Some points, one per row:
0.36/0.19/1.98/0.67/-1.82/-0.35/0.63/-0.45/2.51/0.63/-0.40/-1.21/2.35/2.43/1.03/-0.93
1.19/-1.08/0.66/0.78/2.01/-0.76/1.59/-0.33/-0.62/-2.46/-2.61/0.75/0.97/1.57/-2.73/-1.40
0.80/-0.16/0.73/-1.17/-0.21/3.61/0.85/-0.26/0.36/1.28/1.47/-0.17/-1.52/2.81/0.25/0.12
1.67/-1.40/-0.09/-0.20/2.33/2.76/0.79/0.06/-1.89/-1.68/-0.46/1.24/-1.41/1.32/-1.55/-0.03
-0.25/-0.19/-0.46/1.01/0.98/-2.92/0.39/-0.16/-0.45/-2.38/-1.74/0.98/1.26/-1.14/-1.35/-0.65
1.54/-0.46/0.36/1.08/1.95/-0.43/0.47/0.18/-0.28/-1.79/-0.72/0.48/0.72/-0.29/-0.60/-0.92
-0.67/0.64/0.64/0.29/-0.81/-1.36/-0.30/-0.37/0.62/0.24/0.26/-1.09/0.84/-0.87/0.52/-0.16
1.16/-0.54/-1.11/-0.74/2.42/2.09/0.05/0.12/-2.20/-1.68/0.50/0.96/-1.43/-1.97/-0.42/0.73
-1.16/0.67/0.22/0.03/-1.31/-0.31/-0.50/-0.28/0.94/1.16/0.45/-0.84/0.34/-0.39/0.68/0.55
0.07/-0.18/-0.43/0.00/-0.05/-0.80/0.11/0.01/0.20/-0.23/-0.79/0.26/0.25/-0.07/0.03/0.10
-1.93/0.72/-0.30/-0.27/-2.22/-1.50/-1.08/0.14/0.80/1.39/1.11/-0.60/0.04/-2.15/1.69/0.68
-1.44/0.92/-0.56/-0.87/-2.13/-0.84/-1.35/0.26/0.95/2.03/1.14/-0.75/-0.13/-1.13/1.46/1.02
0.63/-0.46/0.02/0.82/0.60/-2.13/0.29/0.15/0.05/-1.52/-1.23/0.41/1.62/-0.61/-0.54/-0.71
1.67/-1.13/-0.19/0.29/2.40/3.43/0.79/0.18/-2.14/-0.90/-0.87/0.91/-1.96/1.29/-1.56/-0.42
-0.98/0.81/0.05/-0.27/-1.57/-1.44/-0.81/0.10/1.38/1.35/0.97/-0.67/0.62/-1.62/1.64/0.41
-0.72/0.55/-1.48/-1.45/0.28/-0.55/-0.87/0.38/-0.32/-0.03/1.55/0.74/-0.88/-2.43/0.01/0.50
-0.30/-0.13/0.54/0.55/-1.42/-0.15/-0.07/0.00/1.11/1.31/-0.04/-0.98/0.05/1.85/0.23/-0.34
-0.36/0.43/-0.76/0.27/0.43/-3.70/-0.66/0.29/0.33/-1.01/-0.11/0.80/0.95/-2.90/-0.09/-0.27
-1.20/0.88/0.22/-0.06/-1.78/-2.45/-0.61/-0.08/1.82/1.50/0.62/-0.93/0.89/-0.11/1.41/-0.01
-0.92/-0.32/-1.72/-0.75/0.61/0.01/-1.37/0.13/-1.90/-0.72/0.78/1.40/-1.59/-3.89/-0.25/1.44
0.52/-0.24/-1.14/-0.55/1.87/0.69/-0.50/0.85/-2.10/-1.75/0.61/1.61/-1.25/-2.06/-0.36/0.31
-0.32/-0.21/0.28/1.19/-0.66/-2.05/-0.17/0.36/0.75/0.02/-1.20/-0.32/1.46/-0.26/0.26/-0.49
-1.09/0.71/-0.81/-0.89/-1.02/-0.34/-0.86/0.08/-0.16/1.18/1.32/0.06/-0.46/-1.99/1.35/0.83
-0.90/0.25/-0.08/0.29/-0.40/-1.23/-0.09/0.12/-0.23/0.28/-0.02/-0.44/-0.25/-0.84/-0.09/0.07
-0.07/-0.02/-0.26/0.58/0.56/0.12/0.04/0.01/-1.11/-0.53/-0.55/0.51/-0.56/-0.20/-1.18/-0.12
-1.19/0.52/-1.34/-1.38/-0.48/0.16/-0.61/0.07/-0.78/0.43/2.05/0.52/-0.95/-2.53/1.26/1.42
1.19/-0.39/0.33/1.81/1.81/-2.17/0.75/0.06/-0.44/-1.73/-2.29/0.48/1.33/0.42/-1.24/-1.01
-1.23/0.90/-1.45/-1.48/-0.60/1.35/-1.18/0.26/-0.90/0.88/2.46/0.23/-1.64/-2.30/1.00/1.09
0.75/-0.28/0.09/-0.14/1.19/1.06/0.54/0.07/0.03/-0.66/0.24/0.80/-0.90/0.78/-0.46/-0.62
0.26/0.15/1.53/0.69/-1.21/1.25/1.16/-0.71/1.60/1.50/-0.81/-1.59/0.33/4.40/-0.05/-0.74
1.19/-1.05/0.17/-0.56/1.78/3.53/0.84/-0.17/-2.02/-0.08/-0.04/0.18/-1.78/1.62/-1.14/0.27
1.32/-0.26/1.91/1.38/-0.02/0.12/0.99/-0.04/1.45/0.23/-1.20/-0.95/0.84/3.46/-0.14/-1.39
-1.29/0.36/-0.02/-0.89/-2.41/2.20/-1.08/0.00/0.39/2.50/1.91/-0.71/-1.59/-0.55/1.57/1.15
1.86/-0.46/0.65/0.81/2.25/0.88/1.00/-0.30/-0.77/-1.96/-1.72/0.53/-0.18/1.53/-1.71/-0.95
-0.10/0.22/1.01/0.19/-1.96/-1.09/-0.16/0.04/2.33/1.56/-0.34/-0.88/1.08/1.77/1.33/-0.67
Then 10 other points, each followed by its number:
-0.29/-0.26/-0.32/0.52/0.03/-0.71/-0.67/0.47/-0.55/0.18/-0.53/0.01/-0.15/-0.74/-0.22/-0.04 0
-1.24/1.04/0.48/-0.82/-2.50/-0.14/-0.49/-0.24/0.92/1.53/1.27/-1.18/0.18/-0.59/1.93/0.67 1
-1.00/0.15/-0.85/0.56/0.46/-3.84/-0.76/0.24/-0.10/-2.00/-1.21/0.98/1.04/-3.56/-0.50/-0.03 2
-1.41/0.50/-0.66/-0.21/-2.11/-1.39/-1.24/0.32/0.62/1.41/0.63/-0.36/0.21/-1.97/1.22/0.55 3
0.12/-0.37/-0.31/-0.44/0.54/2.99/0.72/-0.33/-1.50/-0.44/0.72/0.21/-1.11/1.27/-0.42/0.78 4
0.27/0.01/0.61/-0.07/-0.34/1.45/0.25/-0.22/0.09/0.46/0.06/-0.72/-0.07/1.58/0.45/0.30 5
0.39/0.32/0.07/-0.64/0.20/2.66/-0.28/-0.06/-0.87/0.78/0.63/-0.20/-1.45/0.35/0.91/0.78 6
1.42/-0.04/-0.38/-0.72/1.49/2.60/0.18/0.35/-1.13/-0.27/0.79/0.53/-1.23/0.50/0.10/0.11 7
-0.04/-0.25/0.12/0.34/-0.35/0.38/-0.20/-0.07/-0.27/0.30/-0.19/-0.41/-0.03/-0.50/0.16/0.31 8
2.01/-0.73/0.15/-0.07/2.63/3.14/0.75/-0.08/-1.86/-1.52/-0.80/1.10/-1.85/2.29/-2.56/-0.27 9
Which of these numbered points is nearest to each point below, ignoring the 3 directions in which the first points spread most? Its number follows each.
-0.43/0.48/-1.23/-0.44/0.47/2.04/-0.96/0.12/-2.32/0.10/1.28/0.62/-1.87/-2.72/-0.18/1.31 > 8
1.49/-0.43/1.36/1.63/1.96/-0.64/1.17/-0.30/0.43/-1.61/-2.39/-0.17/1.27/3.04/-2.18/-1.97 > 9
-1.03/0.36/-1.66/-1.53/0.08/1.13/-1.19/0.26/-1.90/0.42/2.22/0.56/-1.04/-3.34/0.83/1.78 > 5
-0.37/-0.52/0.00/0.00/-0.09/-1.06/0.04/-0.04/0.43/-0.98/-0.30/0.34/0.15/-0.63/-0.58/-0.36 > 2
0.99/-1.05/0.78/0.90/1.34/-0.89/0.80/-0.43/0.21/-1.94/-2.10/0.76/0.67/1.40/-1.87/-1.31 > 2
-0.72/0.53/0.20/0.51/-1.70/-2.17/-0.45/0.21/1.14/1.16/0.15/-0.92/1.48/-0.08/1.04/0.28 > 5
-1.25/0.02/-1.73/-0.72/-0.16/1.31/-1.35/0.31/-1.36/0.80/1.18/0.57/-2.34/-2.30/0.00/1.46 > 0
0.87/-0.16/-0.30/0.16/1.98/-0.10/0.80/-0.52/-1.54/-2.20/-0.93/1.13/0.02/-1.43/-1.56/-0.47 > 1
-0.57/0.15/-0.63/-1.23/-0.63/2.22/-0.75/-0.02/-0.80/0.50/1.62/0.53/-1.89/-1.65/0.63/1.29 > 2
-0.56/0.16/-0.18/0.11/-1.75/0.43/-1.07/0.46/0.83/2.19/1.07/-0.83/-0.07/0.72/1.12/0.62 > 0
-1.40/0.56/-0.56/-0.38/-2.63/-1.30/-1.09/0.31/1.23/2.25/1.16/-0.37/0.55/-1.08/2.01/0.74 > 3
1.29/-0.76/0.78/0.84/1.60/0.37/1.54/-0.26/-0.45/-1.26/-1.62/0.68/0.11/2.77/-2.48/-1.21 > 9
-1.11/0.16/0.17/-0.52/-1.86/0.75/-0.72/-0.01/0.61/1.53/1.05/-0.59/-0.46/-0.50/1.29/1.05 > 8
0.82/-0.52/-0.63/0.68/0.76/-3.04/0.21/0.70/0.20/-2.07/-1.71/1.27/1.41/-0.97/-1.11/-1.21 > 3
0.07/0.25/-1.43/-0.72/1.55/1.30/-1.11/0.23/-2.42/-0.58/0.97/0.83/-1.41/-3.83/-0.24/1.16 > 8
1.04/-0.58/-0.64/-0.55/2.71/0.37/0.33/0.20/-1.92/-1.81/0.01/1.71/-1.30/-0.57/-1.65/-0.56 > 9
0.12/-0.17/-0.84/0.33/1.02/-1.27/0.18/0.67/-1.04/-0.75/-0.56/0.50/-0.35/-1.25/-1.38/0.18 > 0
0.00/-0.51/1.85/0.72/-1.94/1.01/0.77/-0.55/1.81/1.89/-1.26/-1.57/0.84/4.04/0.40/-0.76 > 3
-0.93/0.74/-1.55/-0.71/0.42/0.66/-1.04/0.15/-1.16/0.31/1.48/0.41/-1.61/-2.47/-0.10/0.96 > 9
Here are 10 other points, each followed by its number:
-0.08/-0.32/-1.52/-0.61/1.25/0.47/-0.91/0.55/-2.46/-1.38/0.71/1.55/-1.32/-3.43/0.08/1.10 0
0.93/-0.21/0.42/-0.64/0.34/2.63/-0.30/0.42/0.05/1.44/1.02/-0.45/-1.18/0.78/0.77/0.34 1
0.75/-0.63/-0.40/0.10/1.99/0.91/0.38/0.58/-0.86/-0.58/-0.62/0.15/-0.25/0.27/-0.97/0.06 2
0.36/-0.61/0.23/-0.17/-0.05/2.38/0.38/0.00/0.02/1.20/0.20/-0.07/-1.10/1.52/-0.68/0.03 3
-0.51/0.55/-1.41/-0.88/1.08/-2.66/-0.19/-0.10/-0.61/-1.64/0.34/1.12/0.02/-2.41/-1.16/0.10 4
0.30/0.27/1.45/-0.23/-1.52/0.99/1.05/-0.20/1.49/1.20/-0.02/-1.11/0.75/3.25/1.07/-0.60 5
0.16/-0.04/1.01/-0.55/-1.44/1.80/0.33/-0.68/0.55/0.58/-0.09/-0.34/-0.40/1.59/0.10/0.00 6
0.06/0.08/-0.23/0.86/0.75/-2.07/0.31/-0.02/0.26/-1.09/-1.56/0.41/1.04/-0.15/-0.70/-0.46 7
-0.42/0.19/0.64/-0.19/-1.37/-0.18/-0.90/0.06/1.33/1.59/0.36/-0.65/0.44/-0.46/1.23/0.40 8
0.86/-0.14/0.28/1.39/1.09/-2.04/0.57/0.12/-0.25/-1.44/-2.27/-0.08/1.12/0.77/-1.32/-0.90 9
The same question for these:
0.05/0.40/1.54/0.43/-1.68/-1.70/0.61/-0.13/2.64/0.77/-0.09/-1.16/2.02/2.06/1.45/-0.92 > 5
-0.49/0.18/-1.53/-1.42/0.71/0.69/-1.04/0.04/-1.73/-0.90/1.54/1.51/-1.82/-3.86/-0.15/0.74 > 6
-0.09/0.28/-0.10/-0.50/0.24/0.49/0.55/-0.15/-0.57/-0.40/0.64/-0.12/0.01/-0.17/0.11/0.43 > 5
1.12/-0.39/2.04/0.94/-1.07/1.33/1.16/-0.55/1.59/0.66/-1.10/-1.29/1.18/3.76/0.72/-0.76 > 0
-1.92/1.18/-0.56/-0.47/-1.48/-4.00/-0.39/-0.36/1.86/0.63/0.50/-0.75/1.31/-1.51/0.59/0.04 > 4
-0.70/0.11/-0.79/0.38/0.78/-1.48/-0.11/0.05/-1.07/-0.56/-0.26/-0.10/0.21/-1.17/-1.12/0.01 > 9
0.05/0.06/-0.75/-0.41/0.60/0.43/-0.86/0.77/-0.54/0.18/1.02/0.48/-0.77/-1.88/0.83/0.67 > 1
2.30/-0.74/1.27/1.85/2.30/-0.80/1.46/0.23/0.55/-1.99/-2.63/0.15/0.95/2.32/-1.85/-1.96 > 1
-0.84/0.21/-0.62/-0.46/-0.38/-0.74/-1.41/0.19/0.01/-0.17/0.92/0.15/-0.26/-3.02/0.26/0.45 > 8
-0.85/0.72/0.01/0.11/-1.37/-2.05/-0.53/0.44/1.54/1.51/0.55/-1.18/0.76/-0.30/1.24/0.04 > 2
-1.07/1.02/0.25/-0.55/-1.15/-1.54/-0.34/0.05/1.11/0.86/0.82/-0.61/0.75/-0.75/1.47/0.39 > 5
0.53/-0.89/-0.26/-0.49/1.49/1.08/1.12/-0.41/-0.73/-1.58/-0.53/1.25/-0.15/1.32/-1.63/-0.32 > 4
-0.09/0.14/0.76/-0.84/-1.06/0.71/0.41/-0.44/1.52/1.21/0.42/-0.75/0.06/2.37/0.52/-0.17 > 4
1.48/-0.15/1.69/0.77/0.32/0.76/0.94/-0.34/0.88/-0.23/-0.23/-1.10/1.08/2.11/0.28/-0.45 > 1
1.03/-0.70/-0.33/-0.04/2.19/0.43/0.89/-0.60/-1.77/-2.84/-1.64/1.51/-0.21/0.82/-2.06/-0.67 > 6
0.50/-0.48/1.95/0.27/-1.24/-1.21/1.15/-0.51/2.35/-0.02/-1.24/-1.00/1.97/3.34/0.55/-1.05 > 5
-1.68/0.64/-0.01/-0.78/-2.17/0.08/-0.43/0.08/0.02/2.12/0.98/-0.90/-0.48/-0.09/1.08/1.16 > 9
0.46/-0.01/-1.13/-0.53/1.06/2.02/-0.40/0.40/-1.48/0.53/1.05/0.45/-1.57/-1.07/-0.45/0.74 > 2
1.28/-0.93/0.43/-0.40/1.50/2.23/0.01/0.13/-0.74/-0.67/0.23/0.88/-1.10/0.96/-0.99/-0.16 > 8
